In the data rows, the value 128 means zero.
Some points, each followed by its number:
c(92, 117, 119, 99, 118, 90, 99, 75, 109, 117, 101, 123, 112, 97, 86, 104, 126, 110, 96,
  100, 106, 106, 82, 148, 93, 120, 110) 0
c(124, 116, 145, 130, 177, 163, 143, 146, 169, 135, 140, 124, 126, 136, 152, 116, 155, 150, 160,
  126, 127, 108, 116, 133, 141, 144, 127) 1
c(116, 129, 128, 124, 131, 167, 141, 143, 155, 119, 150, 147, 119, 173, 132, 121, 97, 120, 125,
  131, 187, 124, 141, 170, 133, 114, 147) 2
c(136, 135, 154, 118, 133, 138, 118, 129, 159, 137, 130, 159, 140, 129, 120, 127, 138, 128, 134,
  135, 130, 138, 120, 199, 134, 142, 135) 3
c(110, 127, 127, 155, 110, 113, 130, 119, 114, 99, 126, 177, 131, 121, 94, 141, 116, 106, 129,
  111, 121, 100, 113, 153, 171, 139, 109) 4
c(126, 138, 127, 131, 157, 128, 119, 113, 105, 123, 129, 107, 131, 122, 109, 143, 131, 116, 110,
  130, 107, 132, 112, 113, 107, 125, 137) 5
c(115, 126, 132, 113, 109, 126, 122, 116, 128, 118, 129, 122, 104, 135, 126, 107, 116, 118, 122,
  125, 156, 131, 125, 190, 117, 114, 127) 6
c(119, 137, 167, 112, 107, 151, 126, 127, 122, 139, 103, 161, 146, 101, 106, 112, 129, 111, 153,
  106, 99, 123, 108, 156, 119, 128, 118) 7
c(142, 104, 95, 111, 101, 97, 98, 95, 115, 97, 87, 109, 110, 91, 107, 78, 101, 103, 84,
  122, 105, 89, 116, 101, 108, 116, 88) 8
c(126, 116, 151, 131, 147, 132, 135, 132, 152, 128, 134, 114, 162, 122, 158, 136, 140, 177, 159,
  124, 122, 125, 129, 111, 156, 166, 144) 9
c(143, 130, 127, 130, 126, 136, 166, 177, 128, 107, 148, 136, 132, 188, 130, 108, 127, 134, 139,
  126, 144, 127, 143, 140, 137, 123, 154) 10
c(129, 111, 104, 105, 121, 113, 108, 92, 113, 113, 97, 121, 120, 104, 113, 107, 110, 123, 104,
  117, 105, 111, 111, 135, 100, 117, 126) 11
c(203, 167, 184, 181, 170, 162, 155, 170, 176, 186, 161, 190, 180, 168, 194, 161, 159, 189, 154,
  199, 174, 175, 185, 189, 173, 187, 171) 12
c(117, 137, 132, 107, 121, 119, 133, 135, 129, 114, 110, 111, 110, 112, 148, 105, 122, 132, 129,
  121, 126, 130, 115, 127, 112, 106, 121) 13
c(80, 65, 103, 85, 131, 111, 106, 94, 115, 92, 95, 80, 116, 73, 103, 84, 110, 114, 131,
  67, 78, 87, 76, 85, 112, 115, 92) 14
c(130, 139, 130, 134, 120, 129, 131, 136, 125, 126, 132, 113, 132, 126, 145, 137, 140, 135, 143,
  133, 134, 135, 132, 119, 119, 127, 146) 15
c(119, 110, 118, 110, 100, 101, 113, 119, 109, 106, 100, 104, 109, 96, 128, 104, 111, 118, 105,
  94, 130, 114, 102, 121, 103, 105, 104) 16
c(132, 134, 108, 149, 123, 125, 143, 119, 131, 133, 142, 138, 151, 132, 112, 122, 136, 132, 144,
  123, 116, 118, 125, 178, 140, 161, 129) 17
c(148, 149, 161, 176, 153, 195, 173, 160, 132, 155, 151, 165, 160, 161, 136, 154, 158, 154, 148,
  146, 118, 170, 153, 116, 167, 129, 206) 18
c(151, 145, 160, 168, 153, 144, 135, 143, 129, 167, 157, 137, 133, 148, 147, 171, 136, 130, 154,
  162, 134, 137, 173, 143, 153, 157, 121) 19
c(142, 134, 120, 159, 132, 132, 140, 135, 133, 139, 148, 142, 148, 148, 128, 142, 132, 141, 165,
  139, 150, 132, 134, 185, 154, 177, 138) 20
c(172, 140, 129, 140, 132, 157, 186, 128, 155, 166, 160, 146, 139, 161, 140, 186, 159, 120, 146,
  183, 153, 167, 140, 144, 157, 134, 151) 21
c(166, 132, 138, 153, 167, 128, 142, 129, 146, 171, 131, 135, 149, 138, 132, 152, 141, 137, 125,
  163, 156, 150, 147, 138, 140, 159, 143) 22
c(103, 124, 177, 104, 119, 108, 125, 120, 129, 126, 110, 115, 114, 118, 166, 97, 131, 146, 94,
  106, 149, 127, 123, 101, 102, 99, 120) 23
c(106, 98, 132, 123, 140, 133, 117, 124, 144, 125, 127, 105, 108, 98, 132, 97, 138, 134, 142,
  118, 104, 100, 107, 112, 113, 137, 106) 24
c(149, 156, 134, 161, 151, 151, 165, 159, 163, 167, 171, 159, 160, 159, 170, 141, 160, 167, 172,
  165, 158, 163, 147, 165, 161, 170, 156) 25
c(189, 152, 161, 158, 172, 123, 138, 152, 166, 174, 154, 170, 152, 157, 154, 155, 148, 158, 151,
  172, 160, 152, 161, 158, 160, 161, 155) 26
c(95, 135, 107, 108, 109, 106, 100, 106, 101, 125, 97, 113, 104, 116, 85, 120, 137, 95, 130,
  97, 99, 98, 84, 126, 103, 105, 101) 27
c(154, 156, 152, 150, 149, 143, 157, 143, 145, 151, 145, 138, 150, 152, 186, 139, 150, 150, 152,
  148, 143, 163, 156, 146, 138, 133, 141) 28
c(134, 145, 127, 137, 122, 124, 115, 179, 136, 163, 173, 130, 138, 140, 129, 157, 150, 157, 143,
  107, 152, 130, 160, 150, 143, 158, 115) 29
c(136, 135, 119, 134, 152, 113, 120, 120, 107, 119, 118, 125, 139, 140, 107, 125, 116, 127, 117,
  172, 128, 140, 137, 127, 121, 133, 132) 30
c(125, 106, 102, 105, 116, 98, 96, 82, 97, 109, 96, 103, 110, 92, 96, 94, 95, 97, 98,
  121, 116, 105, 96, 91, 93, 101, 93) 31
c(106, 124, 112, 107, 103, 144, 134, 124, 139, 106, 121, 127, 100, 148, 133, 101, 111, 109, 132,
  114, 187, 118, 130, 180, 118, 101, 122) 32
c(126, 135, 133, 142, 113, 147, 155, 161, 122, 128, 128, 150, 145, 157, 139, 110, 189, 136, 154,
  132, 104, 121, 155, 120, 163, 123, 147) 33
c(102, 89, 138, 137, 124, 120, 125, 98, 137, 95, 122, 114, 134, 93, 136, 102, 103, 157, 149,
  110, 108, 145, 109, 105, 133, 162, 137) 34
c(159, 101, 115, 124, 119, 103, 90, 105, 122, 119, 107, 138, 119, 91, 122, 108, 104, 120, 99,
  115, 121, 105, 124, 118, 110, 118, 118) 35
c(104, 93, 96, 94, 97, 117, 122, 93, 130, 119, 124, 110, 90, 100, 106, 110, 123, 80, 99,
  130, 92, 100, 73, 104, 91, 88, 91) 36
c(112, 95, 109, 104, 89, 99, 111, 163, 102, 92, 91, 116, 113, 128, 102, 94, 81, 94, 106,
  102, 101, 101, 104, 139, 113, 112, 89) 37
c(137, 143, 129, 138, 107, 159, 160, 181, 139, 125, 136, 138, 149, 137, 135, 124, 125, 145, 156,
  125, 148, 133, 125, 150, 122, 123, 153) 38
c(143, 150, 156, 133, 152, 138, 135, 132, 148, 159, 133, 165, 163, 129, 124, 139, 167, 138, 139,
  131, 142, 145, 135, 197, 125, 132, 150) 39
c(99, 112, 167, 95, 93, 115, 116, 114, 100, 114, 91, 109, 92, 114, 140, 77, 121, 127, 99,
  101, 131, 120, 127, 80, 96, 79, 115) 40
Which three points above are nearest to each new point? Their numbers follow each, nearest first.
c(131, 136, 111, 131, 122, 120, 105, 129, 105, 137, 170, 112, 114, 125, 128, 171, 105, 125, 111,
  119, 118, 128, 139, 87, 115, 128, 115) ~ 5 15 30
c(100, 113, 99, 130, 129, 133, 117, 128, 97, 113, 132, 113, 109, 152, 127, 131, 128, 109, 113,
  121, 86, 111, 123, 82, 133, 91, 127) ~ 5 13 15
c(117, 98, 91, 93, 89, 103, 124, 88, 84, 97, 96, 110, 104, 130, 81, 136, 87, 75, 89,
  140, 120, 133, 86, 76, 105, 88, 100) ~ 31 36 8
c(142, 118, 109, 129, 128, 128, 130, 116, 109, 109, 109, 112, 103, 120, 117, 121, 105, 130, 121,
  151, 174, 152, 128, 97, 119, 122, 124) ~ 30 15 13
c(146, 122, 115, 120, 108, 138, 153, 115, 144, 145, 147, 130, 114, 144, 126, 148, 124, 106, 112,
  153, 127, 137, 110, 115, 126, 106, 114) ~ 15 5 30
c(130, 152, 138, 120, 146, 134, 127, 115, 141, 158, 125, 148, 160, 133, 118, 149, 154, 141, 142,
  136, 134, 124, 126, 163, 132, 129, 145) ~ 39 3 17
c(131, 157, 128, 132, 128, 146, 127, 161, 140, 130, 141, 128, 125, 130, 148, 124, 134, 134, 130,
  125, 125, 135, 147, 153, 113, 118, 140) ~ 15 38 13
c(97, 131, 106, 117, 100, 157, 163, 155, 120, 86, 129, 137, 110, 184, 121, 104, 115, 101, 124,
  107, 116, 121, 121, 117, 125, 108, 139) ~ 10 13 32
c(117, 114, 136, 126, 163, 140, 143, 139, 155, 134, 126, 110, 147, 111, 140, 105, 166, 147, 148,
  107, 110, 118, 116, 120, 130, 139, 123) ~ 1 24 9
c(114, 134, 112, 139, 116, 180, 138, 128, 120, 115, 148, 146, 129, 153, 111, 128, 122, 128, 122,
  103, 113, 131, 116, 99, 141, 123, 170) ~ 15 5 38
c(155, 131, 142, 147, 156, 125, 143, 153, 112, 142, 138, 120, 126, 144, 114, 156, 137, 138, 136,
  151, 139, 139, 180, 140, 162, 156, 131) ~ 19 22 20
c(85, 87, 126, 99, 149, 128, 121, 99, 135, 97, 91, 100, 119, 80, 120, 81, 123, 117, 136,
  87, 93, 83, 96, 82, 116, 124, 96) ~ 14 24 16
c(110, 106, 103, 126, 101, 100, 103, 116, 120, 98, 111, 108, 134, 108, 106, 104, 86, 101, 108,
  153, 120, 112, 120, 152, 114, 137, 119) ~ 11 35 16
c(142, 153, 143, 148, 129, 144, 132, 148, 110, 137, 182, 138, 134, 154, 139, 189, 138, 145, 129,
  139, 129, 141, 182, 118, 138, 141, 141) ~ 19 29 15
c(141, 137, 116, 104, 138, 108, 93, 114, 105, 115, 120, 132, 102, 127, 130, 139, 122, 112, 104,
  119, 107, 137, 111, 106, 102, 123, 138) ~ 5 11 35
c(117, 137, 173, 131, 124, 120, 152, 126, 130, 141, 116, 132, 112, 132, 180, 118, 138, 142, 120,
  116, 175, 157, 148, 95, 117, 109, 136) ~ 23 15 13
c(103, 112, 129, 116, 113, 116, 122, 102, 153, 133, 131, 106, 104, 107, 137, 106, 128, 102, 114,
  115, 96, 94, 94, 114, 114, 110, 109) ~ 24 36 13
c(116, 123, 102, 151, 119, 133, 121, 144, 114, 120, 144, 159, 137, 117, 83, 147, 114, 114, 129,
  116, 111, 104, 116, 156, 159, 155, 99) ~ 4 17 20
c(163, 139, 130, 133, 153, 121, 114, 125, 152, 132, 122, 137, 140, 115, 146, 126, 138, 124, 119,
  154, 133, 126, 137, 149, 141, 148, 158) ~ 22 15 3
c(76, 95, 84, 102, 83, 90, 88, 85, 80, 78, 121, 79, 72, 96, 92, 137, 72, 73, 74,
  93, 81, 93, 120, 54, 109, 85, 85) ~ 31 36 8
c(107, 149, 103, 116, 93, 99, 96, 129, 109, 114, 133, 101, 94, 118, 125, 139, 120, 133, 95,
  98, 111, 99, 156, 103, 117, 116, 119) ~ 16 13 11
c(117, 101, 83, 109, 104, 113, 120, 93, 88, 106, 101, 112, 99, 110, 102, 132, 92, 74, 105,
  145, 124, 130, 102, 86, 103, 84, 120) ~ 31 36 11
c(139, 106, 139, 133, 118, 157, 142, 133, 114, 141, 128, 138, 144, 112, 113, 143, 98, 120, 116,
  90, 100, 137, 105, 89, 133, 110, 162) ~ 5 15 7
c(142, 140, 136, 161, 137, 123, 125, 143, 136, 163, 131, 126, 157, 139, 131, 146, 132, 133, 145,
  139, 157, 139, 147, 129, 148, 142, 122) ~ 22 19 15
c(164, 133, 137, 130, 142, 104, 113, 130, 129, 149, 121, 123, 138, 128, 140, 144, 139, 130, 130,
  141, 145, 116, 142, 125, 130, 128, 139) ~ 15 22 30
c(143, 148, 152, 152, 129, 145, 126, 131, 129, 168, 152, 128, 151, 144, 144, 154, 145, 124, 154,
  136, 146, 150, 150, 147, 148, 155, 130) ~ 19 22 28
c(111, 133, 122, 106, 106, 118, 119, 124, 118, 121, 98, 134, 129, 148, 83, 117, 169, 112, 151,
  111, 99, 125, 115, 127, 119, 108, 111) ~ 27 7 13
c(147, 142, 141, 153, 144, 132, 141, 156, 130, 136, 144, 119, 130, 151, 142, 151, 135, 142, 139,
  157, 136, 116, 148, 136, 145, 135, 119) ~ 19 15 22
c(113, 129, 117, 134, 135, 148, 123, 156, 107, 101, 131, 120, 119, 159, 110, 128, 136, 112, 103,
  131, 111, 121, 149, 83, 134, 126, 121) ~ 5 30 15
c(165, 159, 143, 166, 153, 153, 143, 163, 129, 174, 169, 150, 125, 166, 147, 189, 150, 159, 152,
  139, 146, 155, 173, 131, 155, 147, 147) ~ 19 28 26
c(110, 142, 135, 109, 119, 130, 112, 112, 114, 140, 114, 138, 143, 105, 89, 120, 138, 125, 145,
  113, 100, 120, 103, 160, 95, 112, 119) ~ 7 27 11
c(162, 167, 182, 157, 158, 150, 159, 161, 158, 154, 135, 161, 150, 147, 208, 142, 158, 168, 143,
  150, 170, 168, 170, 135, 145, 133, 162) ~ 28 26 25
c(144, 140, 147, 148, 133, 170, 161, 142, 117, 167, 129, 167, 164, 146, 115, 162, 145, 138, 135,
  126, 130, 158, 120, 95, 149, 147, 182) ~ 18 22 15
c(124, 113, 114, 101, 100, 108, 95, 94, 126, 127, 101, 121, 129, 95, 98, 103, 105, 122, 108,
  131, 113, 118, 109, 131, 114, 141, 119) ~ 11 35 0
c(142, 143, 150, 132, 143, 126, 114, 119, 122, 165, 131, 159, 144, 128, 127, 144, 162, 148, 145,
  113, 139, 141, 129, 161, 132, 137, 138) ~ 39 3 17
c(142, 153, 135, 156, 143, 152, 139, 147, 138, 152, 193, 132, 131, 145, 141, 188, 125, 139, 129,
  133, 129, 146, 179, 108, 145, 139, 120) ~ 19 29 28
